In the data rows, 128 means zero.
Every row adds up 2 patterns from a hidden set, each pattern the same size and each with its own weight. Each row also carries a little noise. Patterns get numbers from 0 up, as they first appear below.
Each row in order, then the numbers of its patterns, largest weight first:
128,107,159,149,85,132,93,108,148,52,113,71,140,165,139,147,88,94,123,52,134,108,155,201 0 1
170,138,211,84,126,174,135,136,124,57,117,79,157,150,169,112,87,114,161,77,122,44,180,181 0 2
146,141,111,102,188,74,57,65,195,55,93,73,41,199,129,118,135,218,87,147,70,108,167,168 3 1
122,107,137,177,97,113,78,93,165,52,85,66,118,188,138,171,76,109,119,65,129,103,165,194 1 0
173,200,179,25,255,112,109,116,193,50,85,70,67,179,184,68,170,255,91,192,38,25,201,130 3 2
173,139,231,90,136,179,132,119,127,39,120,82,177,152,161,100,86,116,139,87,122,42,196,187 0 2
171,140,214,110,120,176,142,127,120,54,107,80,162,157,158,99,83,100,147,82,120,80,186,176 0 2
166,177,157,67,204,110,120,96,180,77,96,78,71,179,163,82,136,246,97,167,70,57,176,144 3 2
102,138,109,153,73,107,102,93,175,78,110,122,85,127,128,135,140,170,128,134,70,162,127,152 1 4
137,152,158,125,164,88,98,117,178,78,69,94,70,199,180,122,115,190,108,120,70,73,180,130 2 1
176,157,221,89,150,171,125,136,130,61,103,71,143,151,187,107,87,129,135,96,109,39,200,164 2 0
145,159,194,84,122,143,149,133,150,81,117,137,107,97,152,62,179,186,142,176,29,87,153,87 2 4
148,159,152,81,145,156,118,83,151,43,112,50,144,160,137,115,122,164,106,126,128,56,170,178 3 0
135,117,160,146,86,141,89,108,154,35,84,50,150,162,120,164,60,82,138,25,134,101,154,219 0 1
141,144,151,114,162,108,98,104,155,90,84,92,91,172,166,112,116,176,116,124,73,97,168,141 2 1
158,188,131,99,82,129,128,81,164,64,146,128,113,42,108,90,228,242,115,214,19,125,105,100 4 3
155,147,160,99,141,177,127,105,148,33,121,52,161,150,144,122,120,139,105,105,143,57,159,195 0 3
161,143,212,88,129,183,130,149,133,64,110,81,172,141,163,131,90,99,131,92,127,65,179,181 0 2
141,160,160,86,203,126,107,93,169,69,103,88,90,157,164,107,161,198,111,159,76,77,174,125 3 2
159,157,162,84,160,140,112,79,167,53,124,75,132,146,132,114,139,167,108,132,116,77,162,190 3 0
142,147,173,124,52,175,143,118,134,57,150,121,172,76,115,121,131,101,171,114,99,131,135,180 0 4
148,143,160,108,182,97,97,112,170,74,90,87,61,193,160,117,119,192,110,127,70,85,179,131 2 1
131,102,158,156,86,146,107,101,145,53,108,86,144,172,146,161,69,89,126,59,135,98,147,205 0 1
133,111,151,146,93,129,102,97,136,69,104,87,146,161,134,153,59,88,140,49,145,95,147,208 0 1
124,137,164,133,49,172,150,120,125,75,159,144,174,70,111,117,155,141,150,127,89,132,113,146 4 0
134,159,157,106,75,155,141,118,129,86,120,150,127,67,144,70,165,182,153,167,47,96,141,105 4 2
172,154,214,99,151,166,125,145,128,67,107,70,143,157,173,112,114,130,141,97,99,49,175,143 2 0
143,113,148,155,79,158,100,88,148,49,103,68,175,150,117,155,63,79,141,48,132,99,155,206 0 1
168,181,177,47,230,116,97,114,176,56,91,65,70,179,172,89,148,248,98,174,62,47,194,130 3 2
124,130,127,147,53,112,98,91,171,80,126,135,115,84,113,109,171,184,148,150,48,160,110,112 4 1
148,179,122,73,142,108,116,83,182,57,131,113,99,104,117,87,203,255,98,205,40,97,124,122 3 4
156,188,183,79,129,136,147,133,147,68,106,134,116,95,174,77,161,198,139,173,34,93,160,103 2 4
158,154,152,98,145,152,116,102,154,37,115,64,134,148,137,130,128,153,117,136,131,67,162,187 3 0
162,171,158,85,159,147,107,93,143,33,129,68,134,150,136,110,118,176,114,131,135,61,156,187 3 0
125,115,124,135,159,73,66,101,196,67,62,67,62,217,176,147,107,191,111,105,52,106,183,156 1 2
135,123,121,146,148,74,57,98,182,71,53,72,59,206,163,136,102,176,113,108,63,116,186,162 1 2
167,153,152,95,173,143,105,97,153,58,118,67,136,152,117,111,121,159,115,116,124,61,174,185 3 0
131,111,151,152,100,131,112,115,154,81,129,74,153,154,126,144,100,102,127,63,137,106,149,191 0 1
157,168,168,82,191,118,114,122,152,97,96,99,77,160,169,88,141,199,106,170,72,40,184,130 2 3
179,195,191,59,225,125,123,113,183,65,92,78,61,177,176,73,147,252,97,169,46,26,210,123 2 3
